In the rows, zero is written as 128.
The rows below come in pairs that one turn or mirror swaps. Which row does each named row swap with?
k_892: [131 160 141 124 133 157  84 114 137 127 122 140 129 123 159 136 114 170
 140 108  98 131 138 156 143 116 106 138  87 142]
k_395: [127 167 146 129 128 142  92 114 138 140 115 139 123 124 159 141 124 163
 149  95  96 126 141 155 137 111 102 114 107 149]
k_800: [142 129 125 158 142 127 116 122 126  95 116 157 114 152 131 147 112 151
 132 114 100 144 124 161 175 116 103 115 152 155]
k_886: [113 135 117 119 128 165  92 118 137 109  98 139 136 108 139 124 134 143
 116 147 116 137 141 125 140 107 117 115 151 156]
k_702: [152 134 145 118 122 154 117 107  96 121 108 112 117 117 140 128 110 173
 121  99  98 137 139 158 146 101 130 111 137 155]
k_985: [136 149 127 110 124 153  98 116 113  88 110 153 138 130 141 130 128 187
 116 162 107 145 112 102 135 129 113 100 142 145]
k_848: [140 138 108 126 123 151 123 137 126 106 133 148 154 124 118 147 108 149
 100 101  97 128 139 109 176 149 115 113 142 113]
k_550: [132 132  98 127 113 121  95 127 141 129 101 148 138 133 152 117 122 172
 131 132 127  98 163 134 146 117  86 128 144 130]
k_461: [125 129 119 118 129 107 105 101 141 134 102 143 142 137 145 112 113 180
 119 141 117 152 146 135 181 116 136 130 118 146]
k_379: [137 128 118 122 127 146 115 133 123 111 143 144 159 130 114 146  93 147
  99 106 101 130 137 105 167 146 113 100 127 119]
k_361: [110 111 125 142 120 157 128 117 108 111 121 153 118 146 158 145  95 175
 127 151 108 128 140 146 123 126  91 115 126 125]
k_515: [168 154 131 120 110 132 103 110 121 135 106 126 130 137 121 138 100 191
 148 105 113 150 129 139 149 147 100 123 138 117]
k_526: [126 150 134 122 111 154  96 125 125  97 141 132 137 137 155 143 140 159
 135 121 143 115 123 130 173 136 105  93 147 122]
k_300: [113 115 134 144 123 153 124 119 109 115 109 157 119 141 154 145  91 181
 119 151 109 128 130 152 130 121  93 118 114 124]
k_810: [119 149 121 119 124 137  92 129 113  92 136 154 120 134 129 141 130 186
 134  99  99 144 149 126 129 120 124  94 168 143]
k_149: [171 117 131 148 121 111  98 126 124 138 133 140 151 134 157 123 140 153
  99 124 100 138 155 129 137 134 100 117 108 147]
k_343: [147 152 129 131 133 138 119 104 110 132 112 134 136 132 145 123 118 197
 106 102  74 124 134 153 153  94 124 112 128 167]
k_39: [118 145 116 117 122 141 100 136 106  87 138 153 118 137 126 136 129 179
 133  95  90 142 147 124 127 120 123 102 161 137]
k_738: [153 111 123 140 118 104  91 115 113 137 133 137 140 125 157 112 122 162
 100 122  84 130 155 144 137 139 110 112 101 149]
k_589: [130 139 137 116 119 146 104 140 131  78 131 115 133 129 155 129 137 153
 132 122 130 106 126 142 173 135 104 100 136 129]
k_671: [143 148 130 103 126 134 100 128 112 103 143 167 121 144 178 115 119 166
 121 134 113 103 137 126 150 156 119 113 151 124]
k_527: [148 153 137 102 122 127 109 125 112 110 147 163 123 138 186 116 120 158
 125 125 111 113 142 133 151 160 116 120 146 133]
k_220: [126 129 119 118 129 101 102 109 134 120 108 139 150 138 154 108 106 180
 116 138 122 132 140 126 178 113 148 116 136 136]
k_329: [143 155 155 124 122 137  97 120 159 135 134 157 123 126 115 126 123 177
 111 117  78 132 140 159 148 129 101 132 136 124]
k_439: [166 124 131 155 120 107 103 120 115 143 128 134 156 138 161 119 124 166
 102 131  86 130 148 122 133 139 107 110 112 144]
k_375: [135 149 133 124 116 148 103 123 119  95 112 146 152 121 130 128 128 183
 112 159  98 143 112 100 140 113 109 108 153 154]
k_902: [144 138 125 151 143 123 117 117 134  94 111 160 110 147 139 146 106 146
 135 113 103 138 118 150 176 126 117 103 152 154]
k_218: [147 135 107 138 128 144 114 129 123 109 143 154 165 138 116 143 105 161
 110 102  93 133 132  98 166 136 118 106 137 117]
k_98: [154 131 140 151 121 105  96 115 119 133 125 132 148 121 159 122 123 158
 102 133  85 143 151 129 139 139 106 116  95 150]
k_427: [136 138 101 126 120 122  91 123 147 141 103 144 133 142 160 114 119 175
 128 133 126 101 160 130 154 122  87 122 136 125]
k_611: [122 145 129 119 120 147 104 117 111  82 109 146 146 125 139 131 135 170
 119 157 102 137 114  98 144 124 113  93 150 143]
k_243: [130 139  94 132 115 118  99 133 133 122 104 159 134 134 157 116 123 167
 132 127 125  96 158 121 146 117  89 116 148 129]
k_557: [155 123 133 139 130 104  94 122 116 146 133 134 148 137 157 121 114 143
 100 124  92 134 153 128 140 140 105 115 103 155]
k_786: [112 112 132 144 130 157 117 124 106 120 123 155 113 149 154 147  95 174
 117 155 110 127 135 144 126 125  91 109 123 123]
k_815: [157 126 113 128 127 149 110 132 120 106 140 160 157 129 125 151 100 163
 104  96 106 131 137 107 162 140 123 105 123 112]
k_605: [137 147 131 130 123 138 106 113 143 129 121 136 129 119 164 143 124 218
 105 137 105 132 151 144 129 137 107 100 148 167]
k_165: [140 139 123 149 146 123 116 121 125  99 118 150 111 157 139 143 116 147
 136 118 110 150 122 160 179 122 100 111 151 159]
k_811: [114 133 114 117 135 158  89 107 135  98 101 145 138 114 151 130 127 158
 112 152 129 132 130 113 155 108 114 113 145 159]
k_940: [122 109 131 145 126 159 123 116 108 113 110 159 122 149 163 139  98 179
 119 156 111 135 127 151 129 128  92 117 117 131]
k_767: [168 129 121 143 126 110  98 124 115 141 131 135 152 139 165 120 126 160
  97 120  88 127 144 130 141 137  99 119 103 153]
k_988: [142 141 143 119  97 139 154 137 117 120 109 138 134 115 144 124 104 161
 139 133  88 142 168 124 163 126 126 112 140 134]
k_638: [114 125 117 118 128 105  96 105 129 126 123 145 148 142 139 116 113 187
 123 138 120 144 139 126 179 117 137 145 128 144]
k_681: [152 124 128 139 124 104  88 118 111 147 122 134 142 134 163 118 129 158
 101 127  91 136 149 133 135 147 114 130 104 142]
k_637: [132 134 106 127 128 148 122 128 115  98 149 145 158 135 126 136 105 156
 102  97 101 132 137 107 178 138 118 101 128 118]
k_257: [136 161 150 143 116 146  86 111 132 145 123 145 126 118 162 142 122 173
 136 103 102 119 146 159 143 110 106 119 102 137]
k_38: [146 132 113 129 122 146 107 138 121 101 135 149 159 132 113 145 106 155
 105 104  91 130 125 101 161 143 112 101 125 110]
k_235: [118 112 133 140 118 153 130 108 110 124 122 150 123 149 154 135 105 177
 115 151 110 132 126 151 121 118  88 127 117 130]
k_893: [118 163 153 128 128 142  90 100 136 129 131 137 123 129 155 128 128 166
 138 102 107 125 146 154 143 103 106 127 101 149]
k_984: [134 146 145 117 111 131 151 127 112 103 111 138 142 112 123 129 100 164
 141 129 108 140 149 117 168 124 126 129 152 133]
k_768: [117 118 124 145 122 158 133 118 115 128 114 150 119 142 164 141  94 177
 116 159 106 129 141 148 126 132  91 119 119 133]
k_583: [127 156 157 142 119 157  94 122 134 128 110 146 121 123 159 139 122 160
 138 102  92 117 149 152 140 106 105 110  97 138]
k_435: [126 144 141 119 124 152  94 114 123  94 139 124 140 146 158 145 134 168
 128 119 143 117 113 136 178 137 100 109 137 138]
k_658: [155 149 124 128 130 139 116 119 104 123 114 142 134 137 149 109 114 199
 109 106  81 126 130 140 149  92 136 104 138 167]
k_908: [143 134 105 120 123 153 113 125 126  98 145 154 155 119 119 144 101 151
 109 110  97 142 139 107 172 153 108 103 133 124]
k_771: [120 151 106 116 129 145  93 131 109  95 135 155 117 125 127 133 125 177
 136  93  89 144 150 122 140 122 123 106 164 145]
k_440: [137 136 129 128 121 136 102 114 136 128 116 124 127 109 162 130 124 216
  99 145 102 130 145 143 135 149 103 107 142 160]
k_925: [134 136 136 109  98 132 152 124 101 105 115 139 137 115 136 131 100 158
 139 130 102 137 163 121 165 116 119 124 143 126]
k_701: [118 131 125 123 133 109 116 111 128 139 102 144 142 139 152  95 116 182
 123 140 119 141 150 133 160 114 139 135 118 147]
k_639: [140 152 143 113 101 138 146 121 114 124 119 133 147 117 135 127 103 159
 139 132  90 155 162 120 150 107 114 131 140 131]
k_445: [150 134 135 110 130 154 107 103  95 120 111 111 124 114 146 133 101 177
 117 108 110 127 131 161 147 117 141 121 145 157]
k_856: [135 133 119 153 143 115 107 119 124  97 120 146 110 153 124 148 107 151
 137 113 105 146 125 156 175 125 114 112 156 150]
k_561: [147 123 113 128 128 150 110 134 125 106 138 149 152 131 121 149 105 145
  95 103  92 133 131 108 164 144 117  99 136 114]
k_289: [145 136 128 156 152 126 110 122 129 110 125 147 106 154 136 154 106 152
 128 118 105 144 127 158 175 123 101 107 153 160]
k_571: [142 144 127 131 130 132 104 113 149 125 116 134 131 120 165 139 122 215
  99 143 101 133 144 144 136 147 104 109 140 169]
k_736: [162 117 127 141 129 114  93 116 113 144 134 138 146 135 162 129 123 152
  92 126  87 135 146 131 133 137 106 121 107 150]
k_958: [167 152 124 114 109 137 102 116 117 125 103 131 126 138 123 138  97 179
 158 105 115 144 141 142 153 148 107 121 145 115]
k_360: [154 152 128 127 130 133 118 118 114 117 117 141 124 129 136 119 126 195
 104 102  77 117 140 154 150  86 117 109 141 167]
k_865: [163 155 132 115 108 132 101 120 115 123 111 128 124 135 123 142  98 172
 158 105 108 135 143 129 153 141 101 121 146 106]
k_993: [121 155 152 115 118 155 112 118 134  85 131 127 129 126 158 137 124 163
 134 126 135 109 128 131 168 139 112  88 137 128]
k_634: [139 131 124 156 146 119 110 113 138 103 116 145 111 154 135 150 108 158
 136 116 101 149 126 164 176 126 107 111 152 160]
k_131: [126 146 152 119 115 135  95 121 165 129 134 159 130 123 114 123 121 176
 105 112  88 130 136 152 151 131 108 128 132 111]
k_942: [113 145 138 110 119 147 103 123 128  98 131 121 138 134 159 144 130 170
 134 120 140 106 115 133 160 138 100  93 143 127]

Swapped with k_892: k_589
Swapped with k_235: k_902
Swapped with k_243: k_515
Swapped with k_985: k_360
Swapped with k_958: k_550
Swapped with k_942: k_395
Swapped with k_658: k_375
Swapped with k_440: k_771
Swapped with k_39: k_571
Swapped with k_218: k_439
Swapped with k_131: k_527

The rows below come in pairs that one turn or mirror swaps. Which row does each named row swap with?
k_762: [148 124 113 164  98 137 136 109 108 136 121 127 128 102 159 135 126 130
 116 129 151 134 125 148 131 184 125 128]
k_171: [107 117 108 147 118 121 129 120 137 127 131 112 143 145 160 137 128 128
 105 116 148 143 122 155 140 171 142 105]
k_148: [119 135 126 151 141 142 130 160  86 129 123 138 114 118 156 171 126 106
 132 131 135 113 114 153 152 121 111 146]
k_239: [121 152 102 115 113 119 118 150 110 125 109 131 110 121 167 139 106 154
 118 139 143 140 143 139 143 118 131 163]
k_508: [118 149  96 123 125 131 118 154 117 118 104 116 112 120 162 125  90 145
 128 125 143 138 150 138 123 130 137 158]
k_159: [126 149 123 149 136 128 132 167  95 127 112 148 123 113 153 158 130  98
 135 121 139 109 103 150 143 128 128 158]
k_709: [124 144 129 137 119 120 119 119 153 118 107 131 147 129 147 130 124 139
 148 109 138 126 118 106 143 129 112 122]
k_8: [114 137 103 146 117 129 115 104  96 133 128 116 150 117 169 145 116 124
 146 137 117 129 129 120 155 132 100 139]
k_13: [128 142 121 125 124 113 147 124 117 129 137 118 131 119 147 140  89 111
 159  87 127 122 101 131 137 155 135 109]
k_533: [119 157 105 127 119 123 122 153 117 120 114 118 110 114 157 125  99 163
 118 133 143 138 148 144 131 137 132 161]
k_82: [100 128 105 137 122 133 130 117 144 125 123 104 143 145 161 136 118 126
  99 123 157 142 113 157 142 171 138 120]
k_420: [105 145 113 144 117 128 128 118  98 133 123 117 146 129 171 139 110 128
 158 142 121 125 123 107 147 135 116 145]
k_304: [132 147  96 129 109 125 125 126 136 126 110 111 118 125 152 135 117 105
 110 109  95 153 142 139 148 148 104 101]
k_603: [104 123 117 137 130 122 129 113 145 131 132 105 135 145 162 142 131 117
 101 123 150 144 113 154 137 172 139 117]
k_81: [136 138 109 134 119 131 111 127 147 104 116 108 119 135 153 136 118 115
 105 116  99 154 135 153 159 152 110 103]
k_116: [124 150 112 127 117 125 102 158 107 115 109 125 110 116 164 131  90 149
 121 138 140 133 148 142 134 124 141 160]
k_455: [116 134 116 152 137 126 129 158  99 126 112 137 114 106 152 179 136 105
 129 128 136 114 112 148 149 123 118 156]
k_166: [113 137 105 142 117 127 121 105  93 139 140 114 142 123 164 145 107 126
 155 138 122 121 122 113 145 137 110 144]
k_208: [112 153 106 132 111 119 119 150 111 110 109 133 114 120 166 131  97 153
 118 137 147 136 140 153 136 132 134 170]
k_543: [126 141 101 129 106 121 121 115 137 108 127 115 116 128 160 143 117 112
 110 108  97 153 149 149 143 154 104 105]
k_684: [141 149  95 129 117 131 116 125 135 128 128 102 129 126 161 136 113  97
 118 115  92 145 141 139 141 159 112 110]
k_990: [126 150  93 124 121 121 114 158 108 118 107 122 100 132 159 137  99 149
 128 139 143 134 144 143 123 127 134 158]
k_351: [151 126 109 167  98 127 138 107 106 135 131 123 126 107 151 138 125 128
 125 130 149 133 122 151 134 182 126 131]
k_624: [151 125 113 142 128 140  87 125 118 119  95 122 117 131 152 141 111 129
 146 132 159 125 103 140 118 165 127 134]
k_798: [125 141  90 128 115 123 111 121 146 121 132 120 125 125 147 147 120  99
 122 104  99 150 130 147 142 149 103  99]
k_775: [126 112 128 129 101 135 136 128 140  93  92 136  99 121 156 140 121 126
 121  98 125 153 132 145 138 124 136 143]
k_212: [130 144 127 127 117 119 149 127 120 120 135 113 128 128 150 126  99 116
 152  84 123 119 107 122 136 158 130  96]
k_928: [137 124 118 148 138 142  88 137 107 127 106 120 125 122 146 141 118 133
 144 125 159 131 106 152 128 175 137 141]
k_669: [122 147 123 119 122 108 147 116 116 124 130 111 124 113 149 137  90 120
 149  92 125 121 112 128 142 160 137  98]
k_772: [116 141 123 150 128 135 126 159  83 119 119 143 112 119 149 165 139  98
 132 136 135 121 105 146 143 126 124 152]
k_72: [133 132 115 147  89 111 128 143 110 131 135 115 129 105 133 147 126 118
  92 115 118  93 108 144 122 126 130 135]
k_769: [126 155  91 126 123 129 116 150 124 112 108 119 102 126 157 144  97 148
 135 136 139 140 140 144 139 118 136 163]
k_103: [126 153 104 125 114 119 117 153 116 115 108 118  94 112 162 141  94 150
 123 131 143 126 138 141 126 131 124 169]
k_45: [123 115 122 136  99 140 142 140 143 102  93 141 106 123 157 143 111 131
 122  80 139 141 117 144 133 131 147 136]
k_595: [122 139 113 148  81 109 130 154 117 126 132 110 129 109 133 138 124 126
  95 102 119 100 114 153 120 126 131 131]
k_641: [127 148  98 119 114 129 110 146 114 114 120 126 105 127 165 128  96 157
 116 134 149 136 149 137 124 127 127 161]
k_102: [156 126 113 127  96 114 117 119 118 123 125 124 104 137 159 172 101 131
 118 109 133 109  93 140 147 149 140  95]
k_240: [154 117 104 126  99 112 116 123 129 128 127 132 100 144 157 164 111 122
 127 124 128 108  97 132 141 147 143  89]
k_332: [128 112 136 135 104 137 137 134 146 102 101 139  98 130 156 142 123 123
 121  86 134 148 125 145 130 130 140 146]
k_414: [117 135 103 156  83 117 141 146 118 124 147 109 139 113 136 142 119 116
  95 103 121 104 117 150 128 134 121 143]
k_549: [122 111 130 143  92 135 147 131 147  98  97 132 107 128 163 143 117 124
 119  87 129 139 127 135 142 127 140 141]
k_529: [103 123 113 137 123 121 127 125 141 125 140 110 145 151 172 137 122 120
 102 126 149 133 121 147 136 176 142 125]
k_857: [122 143 116 152 135 146 132 160  97 135 125 137 111 112 149 179 121 111
 125 139 134 113 101 158 137 128 117 145]
k_895: [152 131 111 132  92 106 127 122 115 134 140 130 101 144 160 166 115 128
 122 122 122 118  91 136 135 144 135  91]
k_560: [135 119 119 127 100 119 110 113 122 115 129 125 108 154 158 172 116 139
 126 118 142 117  91 146 151 147 132  94]
k_157: [152 128 121 135 103 109 114 121 127 124 126 122 100 147 157 169 121 120
 115 107 138 100  95 141 142 145 137  94]
k_336: [140 132 121 144 132 138  87 131 105 118  96 118 119 133 152 139 124 122
 140 128 164 132  94 135 120 164 131 134]
k_402: [124 131 133 126 126 113 138 128 115 118 136 106 126 120 153 137  93 115
 149  81 120 120 108 124 146 152 135 102]
k_981: [127 140  96 128 113 127 118 121 145 110 127 110 129 138 158 144 122 102
 105 111  99 155 133 142 144 152 101 115]
k_207: [147 117 127 138  92 107 117 121 125 128 136 123  97 152 153 169 112 130
 114 117 144 118  91 147 147 144 128  99]
k_135: [127 132 116 151 137 139 130 155  89 122 115 144 120 114 144 175 133  93
 132 126 139 108 114 145 148 126 119 140]
k_797: [120 136 129 155 140 127 145 158  99 129 118 142 115 118 147 174 135 103
 138 127 138 111 106 145 145 132 128 148]
k_480: [135 140 128 144 132 129 129 166  94 121 116 140 115 113 139 168 125  95
 128 135 139 114 113 157 144 136 113 151]
k_356: [136 126 114 140 140 149  88 125 118 119  89 117 126 129 148 141 115 128
 143 130 158 129 112 139 127 170 129 134]
k_501: [121 140 105 153  84 108 138 139 107 128 132 112 137 106 131 144 121 123
  92 107 119  94 122 143 130 132 129 132]
k_187: [149 128 111 131  93 123 118 111 133 123 128 118  97 144 166 161  99 123
 115 118 142 110 100 145 150 151 135  93]
k_368: [119 164 101 129 114 125 113 160 110 120 118 124  97 123 161 134 103 149
 111 140 144 147 146 141 136 125 136 150]
k_504: [122 142 119 118 129 118 143 127 107 114 127 119 131 115 150 137 102 118
 156  80 128 118 109 129 144 166 138 100]
k_615: [124 146 131 155 134 130 128 167  95 121 128 146 104 117 146 172 123  99
 130 133 139 120 112 148 151 124 127 136]
k_588: [ 98 120 104 139 118 122 130 124 127 123 124 102 132 147 163 136 127 123
  98 123 147 144 117 147 127 175 146 111]
k_194: [111 137 112 150 119 119 111 112  90 133 129 115 150 114 169 138 100 125
 147 135 118 138 133 117 152 132 113 138]
k_478: [109 127 124 154 134 136 134 154  84 130 129 134 122 123 147 172 128 107
 132 128 148 109 101 150 143 129 123 148]
k_791: [124 131 106 151  83 112 131 146 117 126 136 112 131 105 130 142 127 123
  95  98 120 103 110 148 118 141 125 132]
k_656: [124 111 131 144  90 132 147 138 137 102  99 135 102 126 164 146 119 119
 122  90 127 144 127 153 135 124 142 140]
k_364: [130 135 100 128 113 140 113 123 141 112 135 114 116 129 154 133 122 114
 108 119  96 143 135 149 155 153  97 106]
k_592: [129 140 127 139 117 110 116 123 148 113 116 130 148 129 137 132 128 134
 153 107 140 123 119 107 146 128 110 127]

Swapped with k_420: k_928
Swapped with k_603: k_669
Swapped with k_332: k_501
Swapped with k_45: k_414
Swapped with k_368: k_615
Swapped with k_478: k_508
Swapped with k_775: k_72
Swapped with k_981: k_102
Swapped with k_194: k_336
Swapped with k_762: k_592

